A hidden rule labels the rows of this table. It goes by one to three of the table's principal directions, not those with the most spread.
[-1.   0.3 -0.4 -0.1 -0.5 -1.5  0.   0.  -0.2  1.4  0.6  0.3  0.2 -0.3
  0.3  0.6  1.2  0.3 -0.5  0.3  1.4 -0.3 -0.1  0.   0.   0.   0.8  0.5
  0.1  0.2  1.1 -1.3] 1
[-0.9  0.1 -1.1 -1.   1.5 -0.4  0.8 -0.8 -0.6 -0.2 -0.5  0.5  0.2  1.3
  1.  -0.1  0.8 -0.1 -0.9  1.6  0.6 -0.3 -0.3  0.  -0.6  0.1  0.3  0.4
  0.1 -0.1 -0.3 -0.1] 3
[-0.3 -0.3  0.6  0.4  0.1  0.   0.   1.1 -0.6 -0.5 -0.1  0.4  0.7 -0.9
  0.9 -0.7  0.3  0.3  0.4  0.1 -0.9 -0.5 -0.9 -0.5 -0.3  0.3 -1.3  0.6
  0.2  0.3 -1.7 -0.1] 4
[ 0.4 -0.6  1.3  0.9  0.4  1.1  0.3 -0.4 -1.1 -0.1 -1.4 -0.3 -1.  -0.5
  0.5 -0.2 -1.1 -0.3  1.4  0.1 -2.3  1.7  0.1  1.6 -0.7  0.3 -0.8  0.
 -1.6  1.2 -0.9  1.6] 1
[ 0.7  0.  -0.4 -1.   1.   0.2  0.3 -0.6  1.4 -1.5 -1.  -0.1  0.5  1.6
  0.  -0.9 -0.3 -1.3 -0.5  0.3  0.3 -1.6  0.6 -1.2  0.3  0.  -0.3 -0.2
  0.8 -0.3 -1.1  0. ] 4
[ 1.6 -0.5 -0.5 -1.1  0.1 -0.9  0.5 -0.4  1.1 -1.  -1.6  1.3  0.6  1.6
 -1.  -0.9  0.  -2.1 -0.9  0.5 -0.2 -1.6  0.9 -1.7  0.9  0.7 -0.7  0.9
  1.  -0.2 -1.7 -0.4] 3
[-0.6  0.  -1.2 -1.5  2.1 -1.6  1.   0.1  0.8  0.2  0.7  1.   1.6  1.4
  1.8 -0.2  1.  -0.8 -1.3  1.2  1.9 -2.5 -0.2 -1.2 -0.1 -0.4  0.2  0.9
  0.6 -1.  -0.5 -1.5] 4
[-1.   0.6 -1.  -0.5 -0.4  1.9 -0.1 -0.3  0.2 -1.6 -0.3 -1.1 -2.   1.5
 -0.8  0.1  1.   0.8 -0.7  0.1  1.8  0.3  0.2  0.1 -0.9  0.   0.2 -1.2
  1.8 -0.7  1.6 -0.6] 5
[ 0.3 -0.5 -0.4 -0.8 -0.7 -1.2  0.3 -0.3  0.9  0.1 -0.2  1.1  0.   0.2
 -0.1 -0.1  0.6 -0.7 -0.7  0.6  1.1 -1.4  0.6 -0.9  0.2  0.7 -0.4  0.6
  1.1 -0.2  0.  -1.7] 7
[ 0.2  0.1 -1.2 -1.7  1.6  1.1  0.5 -1.   1.1 -2.  -0.6  0.1 -0.3  2.3
  0.2 -0.1  0.3 -0.5 -1.1  0.9  1.2 -0.8  0.  -0.7 -0.2  0.   0.4 -0.5
  1.5 -1.3 -0.1  0.4] 5
[ 1.1 -0.7 -0.3 -1.1  0.2 -1.5  0.5 -0.4  1.6  0.3 -0.4  1.2  0.8  0.3
 -0.3 -0.1 -0.4 -1.3 -0.4  0.5  0.6 -1.7  0.8 -1.   0.5  0.  -0.2  0.6
  0.4 -0.4 -0.4 -0.9] 4
[ 0.2 -0.1 -1.1 -1.1  0.7 -1.2  0.1 -0.4  0.7  1.1  1.   1.9  1.6  0.2
 -1.1  1.1  0.1  0.4 -0.6  0.4  1.  -0.6 -0.8 -0.4  0.2 -0.5  1.6  0.
 -0.1 -1.7  0.6  0.1] 3
[-0.3 -0.4 -0.5 -0.9  1.   0.   0.7 -0.7 -0.7 -0.4 -0.6  1.6  0.3  0.6
  0.5  0.   0.6  0.1 -0.3  1.5 -0.2  0.  -1.1  0.1 -0.7  0.7  0.1  0.5
  0.2 -0.5 -0.9  0.4] 2
[-0.1 -0.2  1.3  1.  -0.5  0.7 -0.2 -0.6 -0.1 -0.5 -1.7 -1.3 -1.6  0.9
 -0.2  0.  -1.6 -0.5  0.5 -0.6 -1.1  1.5  1.6  0.8 -0.3  0.4 -0.8  0.1
 -0.8  2.   0.8  1. ] 3
[ 2.3 -1.5  1.3  1.  -1.6 -1.6  0.6  2.2 -0.1  1.1 -1.1  0.8 -0.1 -1.4
 -0.2 -1.5 -0.8 -2.2  1.  -0.7 -2.1 -1.1  2.  -0.4  1.   0.2 -3.3  1.7
 -0.8  1.3 -2.4 -1.6] 6
[ 1.2 -0.6  0.7  1.4 -2.4 -1.  -0.3  1.8 -0.7  2.6  0.5  0.8 -0.3 -2.7
 -2.   0.7  0.1  0.2  1.4 -1.5 -1.   1.1  0.5  1.1  0.5 -0.5 -0.7  0.2
 -1.3  0.2  0.3 -0.6] 5
[-0.6  0.6  0.5  1.1 -1.9  0.9 -1.5 -0.8 -0.9  1.1  0.1 -0.3 -1.  -1.1
 -3.2  1.7 -1.   2.3  1.1 -0.7 -0.6  3.2 -0.8  1.4 -0.3  0.   2.2 -1.2
 -0.9  0.2  2.5  1.9] 5
[-0.1 -0.4  1.9  2.  -1.5  0.8 -0.8  0.5 -1.7  1.  -0.6 -0.8 -1.3 -1.9
 -1.1  0.2 -2.   1.2  2.1 -0.6 -2.7  2.7  0.2  1.8 -0.5  0.2 -0.7 -0.1
 -2.   1.8  0.4  1.5] 6
[-0.6 -0.7  0.8  0.3 -0.8  0.6 -0.6 -2.1 -0.4  0.8 -1.4  0.5 -1.9 -0.2
 -2.1  2.5 -1.7  1.6  0.8  0.2 -0.7  4.   0.5  2.3 -1.1  0.5  1.  -0.6
 -1.2  1.1  3.   2.4] 3
[-0.6  0.8 -0.1  0.4 -0.3  1.8 -0.5 -0.7 -0.3 -1.7 -1.4 -1.4 -1.2  1.5
 -1.5 -0.6 -0.3  0.3  0.1 -0.4 -0.4  0.9  0.3  0.1 -0.6  0.1 -0.1 -1.1
  0.4  0.8  0.1  1.1] 1
[-1.8  1.6  0.  -0.5  1.4  1.9 -1.1 -3.7  0.6 -1.3 -0.4 -1.9 -0.8  2.1
  0.1  1.6 -1.1  1.4 -0.4  0.5  1.2  2.1 -0.8  0.9 -0.7  0.4  3.9 -1.6
  0.   0.3  3.1  2.8] 1
[-0.8  0.3  1.   1.5 -0.8  1.7 -0.3 -0.9 -1.4 -0.6 -1.5 -1.7 -2.1  0.4
 -0.2 -0.1 -0.7  0.3  0.8 -0.5 -1.5  2.4  0.8  1.7 -0.9  0.5 -0.6 -0.7
 -1.1  2.1  0.7  1.3] 5
[-0.4  0.3  0.9  1.1 -1.5 -0.2 -1.2 -0.7  0.4  1.2 -0.1 -0.6 -0.3 -0.6
 -2.3  1.4 -1.4  1.1  0.7 -1.3 -0.1  1.7  0.6  0.7  0.  -0.3  1.2 -0.7
 -0.9  1.   2.4  1.1] 3
[-0.6 -0.6 -0.7 -1.4  1.4 -0.6  0.2 -0.6  0.3 -0.4  0.7  1.5  1.2 -0.2
  0.6  0.5 -0.5  1.2 -0.5  1.8  0.3 -0.5 -1.3 -0.6 -0.4  0.2  0.4  0.3
  0.5 -1.1 -0.2  0.4] 3
[-1.5  0.3  0.6  1.1  0.5  1.  -0.3 -0.2 -1.8  1.4  1.6 -0.9 -0.6 -1.9
  1.2  1.3 -0.4  2.2  1.2  0.  -0.6  2.5 -1.3  2.6 -1.1 -0.6  1.2 -0.9
 -2.   0.1  1.7  1.3] 2
[-1.8  0.7 -0.3 -0.7  2.6  0.9 -0.2 -1.1 -0.1 -1.2  1.1 -1.   1.1  0.3
  2.4  0.3 -0.5  1.6 -0.3  1.2  0.4  0.2 -1.9  0.  -0.6 -0.2  1.5 -0.5
  0.  -0.4  0.2  1.6] 1
[ 0.3  0.4 -0.3  0.2 -0.8  1.1  0.2  1.3  0.4 -1.7 -0.8 -1.2 -1.2  1.3
 -0.2 -1.6  1.5 -1.3 -0.5 -1.1  0.7 -1.4  1.1 -1.   0.1 -0.1 -1.8 -0.3
  1.7  0.1 -1.1 -1.6] 5
[ 1.6 -0.3  0.4  1.2 -3.2 -0.1 -0.8  1.4  0.1  0.5 -0.3  0.2 -0.8 -1.2
 -3.4 -0.1 -0.4 -0.1  0.5 -1.9 -0.9  0.6  1.3 -0.3  0.9  0.  -1.3 -0.3
  0.2  0.4  0.2 -0.5] 7
[-0.8  0.2 -0.6 -0.4  2.  -0.2  0.7  0.6 -0.6  0.1  2.1  0.   1.6 -1.
  3.3 -0.5  1.2  0.4 -0.3  0.7  0.4 -1.3 -1.7  0.  -0.1 -0.5  0.2  0.2
 -0.2 -1.1 -1.3 -0.6] 7
[ 0.6 -0.1 -0.7  0.  -0.4  0.4  0.2  1.2 -0.1  0.1  1.  -0.4 -0.5 -0.2
 -0.3 -0.2  0.3  0.  -0.3 -0.5  0.4 -0.2  0.6  0.2  0.4 -0.7 -0.6 -0.3
  0.3 -0.9  0.3 -0.8] 3
[ 1.1 -0.4  0.4  0.6 -0.2  1.3  0.7  0.8 -0.6 -1.1 -1.5 -0.8 -1.6  1.
  0.2 -1.5  0.  -1.7  0.4 -0.5 -1.3  0.   1.4  0.4  0.   0.1 -2.2  0.1
 -0.1  0.7 -1.5 -0.3] 1
[-0.4  0.5  0.4  0.9 -2.4  1.8 -0.7 -1.6 -0.8 -0.3 -2.  -1.1 -3.3  0.8
 -2.9  0.6 -0.2  0.6  0.7 -0.4 -0.2  2.6  1.1  1.6 -1.   0.8  0.7 -1.3
 -0.1  1.3  2.2  0.6] 3
[-0.5  0.5 -1.6 -1.4  1.7  0.4  0.4  0.5  0.6 -0.8  2.4  0.4  1.4  0.2
  1.7  0.   1.7  0.6 -1.2  0.5  2.  -2.  -1.7 -1.   0.1 -0.6  0.9 -0.4
  1.5 -2.7 -0.4 -0.9] 3
[ 1.4  0.   0.  -0.2 -1.   2.1  0.2 -1.9  0.8 -1.2 -2.9 -1.  -3.1  2.2
 -3.  -0.4 -1.3 -1.5  0.7 -0.1 -0.3  0.8  2.3  1.1 -0.5  0.2 -0.1 -1.5
 -0.1  0.6  0.9  0.5] 5
[ 0.1 -0.2 -0.1 -0.4  0.3 -0.9 -0.2 -0.1  0.9  0.2  0.4  1.2  1.5  0.2
 -0.5  0.3 -0.4  0.  -0.3 -0.1  0.3 -1.1 -0.5 -1.   0.2 -0.1  0.4  0.2
  0.2 -0.5 -0.3  0.1] 7
[ 0.1  0.3  0.2  0.8 -0.3  0.3 -0.1  0.8 -1.   0.3  0.6 -1.2 -0.4 -0.8
  0.6 -0.3  0.   0.1  0.3 -0.4 -0.7  0.9  0.2  0.7  0.5 -0.3 -0.2  0.
 -0.6  0.4  0.   0.1] 1
[ 0.  -0.4 -0.6 -1.1  0.5 -2.2 -0.1 -0.2  1.7  0.9  0.1  1.9  2.   0.5
 -1.1  1.3  0.  -0.1 -0.9  0.   1.4 -1.1  0.  -1.3  0.3 -0.5  0.7  0.7
  0.6 -0.7  0.6 -0.1] 5
[ 0.4 -0.6 -0.6 -0.1  0.2 -0.1  0.8  0.8 -1.4  0.7 -0.2  1.3 -0.1 -0.8
 -0.1  0.   1.3 -0.1  0.5  0.5 -0.8  0.6 -0.7  1.  -0.5 -0.3 -0.9  0.2
 -0.6 -0.7 -1.3 -0.2] 5
[ 0.7 -0.2  0.3 -0.7  0.8  0.9  0.2 -0.5  1.2 -1.8 -0.7 -0.5 -0.1  0.8
  1.  -0.9 -0.7 -0.9  0.   0.4  0.  -1.2  0.2 -0.9  0.2  0.4 -0.4 -0.1
  1.  -0.2 -1.   0.1] 5
[ 0.6 -0.1 -1.3 -1.1  0.  -1.5 -0.4  0.6  1.   1.   1.7  1.7  2.2 -1.
 -1.8  1.   0.1  0.9 -0.6  0.   0.9 -0.9 -0.9 -1.1  0.8 -1.   1.  -0.2
  0.5 -2.   0.3 -0.1] 4
[-0.9  0.9 -0.1 -0.5  0.5  0.  -0.2 -1.5  0.1 -0.4 -0.9 -0.4 -0.3  1.7
  0.2  0.2  0.6 -0.3 -0.6  0.7  1.1  0.  -0.4 -0.3 -0.2  0.7  1.9  0.2
  0.5  0.3  0.7  0.3] 2
[-2.6  0.3  0.1  0.   1.5  0.1 -0.6 -1.  -1.2  1.3  2.2 -0.4  0.6 -2.
  1.9  2.2 -0.7  3.4  0.5  1.2  0.4  2.4 -2.3  1.9 -1.2 -0.5  2.4 -0.5
 -1.3 -0.3  2.5  1.8] 4
[ 1.7 -1.  -0.5 -0.7  0.4 -0.3  0.4  1.3  1.5 -0.1  0.5  0.8  0.7  0.
 -0.7 -0.2 -0.9 -0.8 -0.1 -0.6  0.1 -1.4  1.  -0.8  0.7 -1.  -1.4  0.
  0.4 -1.3 -0.7 -0.5] 6
[ 0.2 -0.5  0.   0.1  0.1 -1.2 -0.1  1.2 -0.3  1.2  1.   1.2  1.4 -1.6
 -0.2  0.4 -0.1  0.7  0.3  0.  -0.6  0.  -0.8 -0.2  0.3 -0.5 -0.3  0.6
 -0.5 -0.5 -0.6  0.1] 5
[ 0.   0.   0.2  0.7 -0.1 -0.7  0.   2.4 -0.2  0.7  1.4  0.1  1.1 -0.6
  0.6 -0.4  0.5  0.   0.  -1.1  0.1 -1.2 -0.3 -0.8  0.4 -0.7 -0.9  0.7
  0.  -0.4 -0.7 -1. ] 6
[ 0.2 -0.2 -0.3 -0.9  1.3 -1.1  0.4  0.2  1.4 -0.8  0.   1.1  2.   1.
  0.9 -0.6  0.2 -1.  -0.8  0.2  0.5 -2.4 -0.3 -2.   0.3  0.  -0.5  0.7
  0.9 -0.5 -1.6 -0.5] 2
[ 0.7  0.  -0.4 -0.1 -1.5 -1.9 -0.2  1.1  0.4  1.3  1.5  1.   1.4 -1.7
 -0.3 -0.1  1.2 -0.2 -0.4 -0.5  0.8 -1.6 -0.2 -1.2  1.2  0.   0.1  0.6
  0.6 -0.7 -0.5 -2. ] 7
[-2.1  0.7  0.9  0.5  0.6 -0.1 -1.  -1.9 -0.3  0.9  0.5 -1.   0.2 -0.3
  0.6  1.5 -1.5  1.9  0.5  0.6  0.3  1.7 -1.   1.  -0.7  0.2  2.6 -0.3
 -1.3  1.1  2.5  1.7] 1
[ 1.1 -0.3 -1.  -1.  -0.5 -1.5  0.3  0.5  1.8 -0.1 -0.5  1.5  1.1  1.5
 -1.9 -0.4  0.3 -1.4 -1.1 -0.3  1.1 -2.4  1.1 -2.   0.8 -0.2 -0.6  0.4
  1.3 -0.8 -0.6 -1.4] 3
[ 0.9  0.1 -0.8 -0.6  0.4  1.2  0.7 -0.3  0.5 -1.5 -0.7 -0.5 -1.1  2.5
 -0.4 -1.  -0.1 -1.3 -0.9  0.   0.3 -0.9  1.3 -0.4  0.2  0.  -0.6 -0.4
  0.7 -0.5 -0.2 -0.4] 5
[ 0.4 -0.2  0.2  0.  -0.8 -0.1  0.3 -0.9 -0.4  0.  -1.7 -0.3 -1.5  0.9
 -0.8 -0.5 -0.5 -1.   0.   0.6 -0.5  0.5  1.4  0.4  0.   0.7 -0.4  0.4
 -0.3  1.2  0.3 -0.3] 1
[ 2.  -0.7  0.4  0.1 -0.1 -0.6  0.8  1.3  0.7  0.  -0.6  1.1  0.7  0.2
  0.  -1.4  0.2 -2.4  0.4 -0.8 -0.9 -2.2  0.8 -0.9  0.6 -0.1 -1.9  0.7
 -0.1 -0.2 -2.7 -1.2] 3
[ 0.3  0.3  0.7  0.5  0.  -0.1  0.1  0.5 -0.5 -0.2  0.2 -1.5 -0.2 -0.8
  2.2 -1.3  0.2 -0.9  0.2  0.2 -0.6 -0.6  0.3 -0.2  0.8  0.4 -0.5  0.8
 -0.1  0.8 -1.2 -0.8] 5
[ 0.6 -0.2 -0.4 -0.2 -0.4 -1.5  0.6  1.2 -0.1  0.7  0.   0.8  0.7 -0.2
  0.3 -0.9  1.3 -1.3 -0.4  0.1  0.3 -1.7  0.4 -0.8  0.5  0.  -1.   1.
  0.3 -0.1 -1.4 -1.8] 4
[-0.7 -0.1  0.2 -0.1 -0.1 -0.5 -0.2 -1.  -1.   1.  -0.1  0.7 -0.1 -0.7
  0.   0.9 -0.2  1.1  0.3  1.2 -0.3  1.4 -0.9  0.8 -0.4  0.6  1.4  0.4
 -0.7  0.3  0.9  0.7] 6
[ 0.2 -0.4 -0.6 -1.2  1.5 -1.5  0.1  0.9  1.7 -0.1  2.   1.6  3.  -0.4
  1.3  0.4  0.1  0.2 -1.   0.1  1.1 -2.3 -1.1 -2.   0.7 -0.6  0.1  0.7
  1.  -1.8 -0.8 -0.4] 3
[-0.3  0.3 -0.6 -0.5  0.3 -0.5  0.3 -0.3  0.   0.  -0.7  0.3  0.   1.1
  0.   0.1  1.3 -0.7 -0.6  0.2  0.9 -0.2  0.1 -0.2 -0.1  0.1  0.4  0.3
  0.5  0.   0.  -0.4] 7
[-0.1  0.7 -0.1 -0.4 -0.7  1.1 -0.4 -1.5  1.3 -1.8 -1.2 -0.6 -0.9  1.6
 -0.6 -0.2  0.9 -0.7 -0.6 -0.5  1.2 -0.5  0.3 -0.8 -0.2  0.9  0.6 -0.9
  1.7  0.1  0.4 -0.2] 7
[ 0.3  0.3 -0.3  0.3 -1.1  0.2 -0.2  0.   0.8 -0.1 -0.8 -0.5 -1.   1.3
 -1.9  0.2  0.3 -0.7 -0.4 -1.3  0.8  0.2  1.6  0.   0.  -0.4 -0.4 -0.7
  0.4  0.4  1.1 -0.4] 2
[-0.6 -0.3 -0.3 -0.3  0.1 -1.   0.3 -1.8 -1.3  1.9 -0.5  1.  -0.5 -0.4
 -0.6  1.3 -0.4  0.7  0.3  1.6 -0.4  1.9 -0.1  1.9 -0.7  0.3  1.4  0.2
 -1.8  0.5  1.4  0.7] 7
[-0.6  0.   0.4  0.7 -0.6 -0.8 -0.6 -0.3 -0.6  2.   1.   0.   0.2 -1.9
 -0.4  1.5 -0.6  1.4  0.7 -0.2 -0.2  1.8 -0.4  1.3 -0.1 -0.4  1.2 -0.2
 -1.4  0.4  1.7  0.7] 1
Which label does each new row get?
[-0.4  0.1 -0.4 -0.2  0.3  0.7  0.2 -0.2  0.3 -0.9 -0.6 -0.7 -0.9  1.5
  0.   0.   0.  -0.2 -0.6 -0.1  0.6  0.2  0.9  0.  -0.3 -0.1 -0.5 -0.3
  0.6  0.2  0.7  0. ] ~ 3
[ 0.8  0.   0.7  0.4 -1.5 -1.1 -0.1  0.4  1.   0.5 -0.7  0.4  0.3 -0.2
 -0.7 -0.8  0.4 -1.4  0.3 -0.8  0.3 -1.8  0.6 -1.2  0.6  0.5 -0.4  0.6
  0.4  0.5 -0.9 -1.6] ~ 6
[-0.6 -0.1 -1.1 -1.8  3.2  1.   1.2 -0.9  0.2 -1.9 -0.7  0.7  0.4  2.7
  1.7 -0.6  0.6 -0.5 -0.9  1.7  0.8 -1.3 -1.  -0.5 -1.   0.   0.2  0.
  0.9 -1.3 -1.2  0.5] ~ 5
[-0.5  0.5 -1.  -1.5  0.6 -1.8 -0.9 -1.2  2.5  1.1  2.7  1.1  2.9 -1.3
 -0.1  2.1  0.3  1.5 -0.9  0.1  2.8 -1.4 -1.8 -1.3  0.7 -0.7  3.3 -0.7
  1.  -2.2  1.9 -0.1] ~ 1
[-1.1  0.5  0.3  0.3  1.1  0.7 -0.1 -1.2 -0.7  0.3 -0.3 -1.8 -1.2  0.5
  1.   0.8 -1.   0.6  0.2  0.4 -0.2  2.2  0.5  1.7 -0.5 -0.4  1.  -0.4
 -1.3  1.1  1.9  1.5] ~ 5
[-1.   0.2 -0.4 -0.3 -0.6 -0.3 -0.9 -0.2  0.5 -0.1  0.5  0.6  0.6 -0.2
 -1.6  0.9 -0.3  1.7 -0.4  0.1  0.7  0.3 -0.8 -0.8 -0.2  0.   0.9 -0.3
  0.9 -0.4  1.2  0.5] ~ 1
[-0.3 -0.5  0.3  0.2  0.3 -0.8  0.2 -0.2 -1.1  1.5  0.3  0.6 -0.1 -0.8
  0.4  0.9 -0.8  0.7  0.4  0.8 -0.7  1.5 -0.1  1.2 -0.3  0.   0.4  0.7
 -1.4  0.4  0.9  0.7] ~ 1
[-0.2  0.7  0.2 -0.4  0.6  0.7 -0.4 -0.5  1.6 -2.2 -0.6 -1.6  0.3  1.2
  1.1 -1.   0.  -0.8 -0.6 -0.3  0.7 -1.4  0.4 -1.5  0.4  0.2 -0.3 -0.3
  1.5  0.5 -0.7  0. ] ~ 5
[ 0.6  0.  -0.3 -0.4  0.3 -0.5  0.1 -0.3  0.5  0.1 -0.4  0.   0.4  0.7
 -0.6 -0.1 -0.5 -0.7 -0.3  0.1 -0.1 -0.2  0.6 -0.3  0.6 -0.2  0.3  0.1
 -0.2  0.  -0.1  0.3] ~ 4
[-1.5  0.3  0.2  0.7  0.3  0.2 -0.2 -0.1 -1.4  1.   1.  -0.5 -0.3 -0.9
  0.9  1.2  0.2  1.7  0.2  0.   0.   2.  -0.8  1.5 -0.8 -0.3  0.8 -0.3
 -1.1  0.4  1.5  0.9] ~ 7
[ 0.5 -0.1  0.6  0.4  0.2 -0.6 -0.3 -0.4 -0.3  0.7 -0.8  0.3  0.8  0.3
 -1.3  0.1 -1.9 -0.2  0.5  0.  -1.5  0.7  0.3 -0.1  0.4  0.   0.5  0.5
 -1.4  0.8 -0.2  1.5] ~ 1
[-0.7 -0.5  1.9  1.1 -1.1 -0.5 -0.7 -1.5 -1.   0.7 -1.9 -0.3 -1.2 -0.8
 -0.4  0.7 -2.   0.7  1.2  0.7 -1.9  2.7  0.5  1.3 -0.5  1.3  0.2  0.8
 -1.5  2.8  1.1  1.6] ~ 4
[ 0.  -0.1  0.2  0.1 -0.7 -1.8  0.2  0.  -0.2  1.6 -0.5  0.5 -0.1  0.1
 -0.2  0.4  0.3 -0.7 -0.3  0.1  0.3  0.1  0.9  0.1  0.4  0.2  0.2  1.1
 -0.5  0.9  0.7 -0.9] ~ 6
[-2.3  1.1  0.9  0.7  0.5  1.2 -1.3 -1.9 -0.4 -0.7  0.3 -1.8 -0.2 -0.1
  0.9  0.9 -1.1  2.1  0.3  0.3  0.   1.9 -1.3  0.7 -0.8  0.6  2.1 -0.8
 -0.3  1.2  1.9  2.1] ~ 2
[-0.4  0.3  1.   0.7 -0.4 -0.2 -0.8 -0.1  0.7 -0.3 -0.7 -0.5  0.5  0.4
 -0.7  0.  -1.2  0.1  0.4 -0.8 -0.4 -0.1  0.2 -0.8  0.   0.1  0.2  0.1
  0.   1.   0.1  0.7] ~ 5
[ 0.6 -0.8  0.3  0.6 -1.4 -1.3  0.3  1.1 -1.   2.   0.6  0.6 -0.6 -1.7
 -0.2  0.2 -0.2  0.   0.4  0.2 -0.6  0.5  0.9  0.8  0.4  0.  -0.8  0.9
 -1.   0.4  0.4 -1.3] ~ 3
[ 0.1  0.2  0.1  0.2 -0.2  0.5 -0.2  0.7  0.5 -0.9  0.1 -1.  -0.1  0.
  0.2 -0.4  0.3 -0.2 -0.2 -0.8  0.3 -0.4  0.3 -0.5  0.3 -0.3 -0.7 -0.3
  0.8  0.  -0.2 -0.2] ~ 5
[-0.1  0.3 -1.  -1.   1.6 -0.5  0.6  1.4  1.5 -0.7  1.9  0.1  1.8  0.5
  2.2 -0.5  1.6 -0.6 -1.3 -0.4  2.1 -3.1 -0.7 -1.8  0.5 -0.9 -0.3  0.2
  1.6 -1.8 -1.  -1.6] ~ 4
[-1.   0.4  1.2  0.8 -0.7  0.1 -0.7  0.   0.1 -0.7 -0.7 -0.9 -0.3  0.3
  0.5 -0.4 -0.2  0.2  0.2 -0.4  0.  -0.1 -0.1 -0.8 -0.2  0.8 -0.1  0.5
  0.6  1.4  0.1 -0.1] ~ 5
[-0.3  1.   0.   0.6 -0.7  1.9 -0.2 -1.3 -0.5 -1.2 -1.5 -2.  -2.2  1.7
 -0.5 -0.5  0.6 -0.7 -0.1 -0.5  0.1  1.3  0.9  0.9 -0.3  0.5  0.5 -1.1
  0.1  1.   0.8  0.4] ~ 7
[ 0.6 -0.1  0.1  0.8 -0.7  0.8  0.1  2.  -0.2 -0.1  0.6 -1.1 -0.7 -0.4
 -0.3 -0.8 -0.1 -0.2  0.4 -1.3 -0.3 -0.3  1.   0.1  0.3 -0.9 -1.7 -0.4
  0.  -0.1 -0.3 -0.8] ~ 4
[-0.2  0.8 -0.1  0.2  0.1  0.6 -1.2  0.4  1.3 -1.4  0.4 -0.8  1.5  0.5
 -1.4 -0.2 -0.8  0.7 -0.2 -1.3  0.1 -0.7 -0.6 -1.7  0.5 -0.6  0.3 -0.9
  1.  -0.4 -0.2  1.1] ~ 1
[-0.6  0.3 -0.1 -0.3  0.2  0.8 -0.6 -1.5  0.9 -0.6 -0.5 -0.3 -0.3  1.1
 -1.4  1.1 -1.   0.8 -0.1 -0.1  0.6  0.9  0.   0.2 -0.5 -0.1  1.4 -1.
  0.2 -0.1  1.8  1.4] ~ 1
[ 0.9 -0.1  0.4  0.  -0.4 -0.7  0.  -0.4  1.3 -0.1 -1.5 -0.4 -0.3  1.5
 -0.9 -0.1 -0.8 -1.8 -0.4 -0.8  0.1 -0.2  2.1 -0.6  0.7  0.  -0.5  0.4
  0.1  1.1  0.4  0. ] ~ 4
[-0.1 -0.1  0.5  0.1  1.  -1.8  0.2 -1.  -0.1  1.2 -0.7  1.   1.6  0.5
  0.4  0.5 -0.8 -0.8  0.   0.3 -0.8  0.2  0.1  0.   0.2  0.2  0.8  1.
 -1.6  1.1 -0.3  1.1] ~ 7
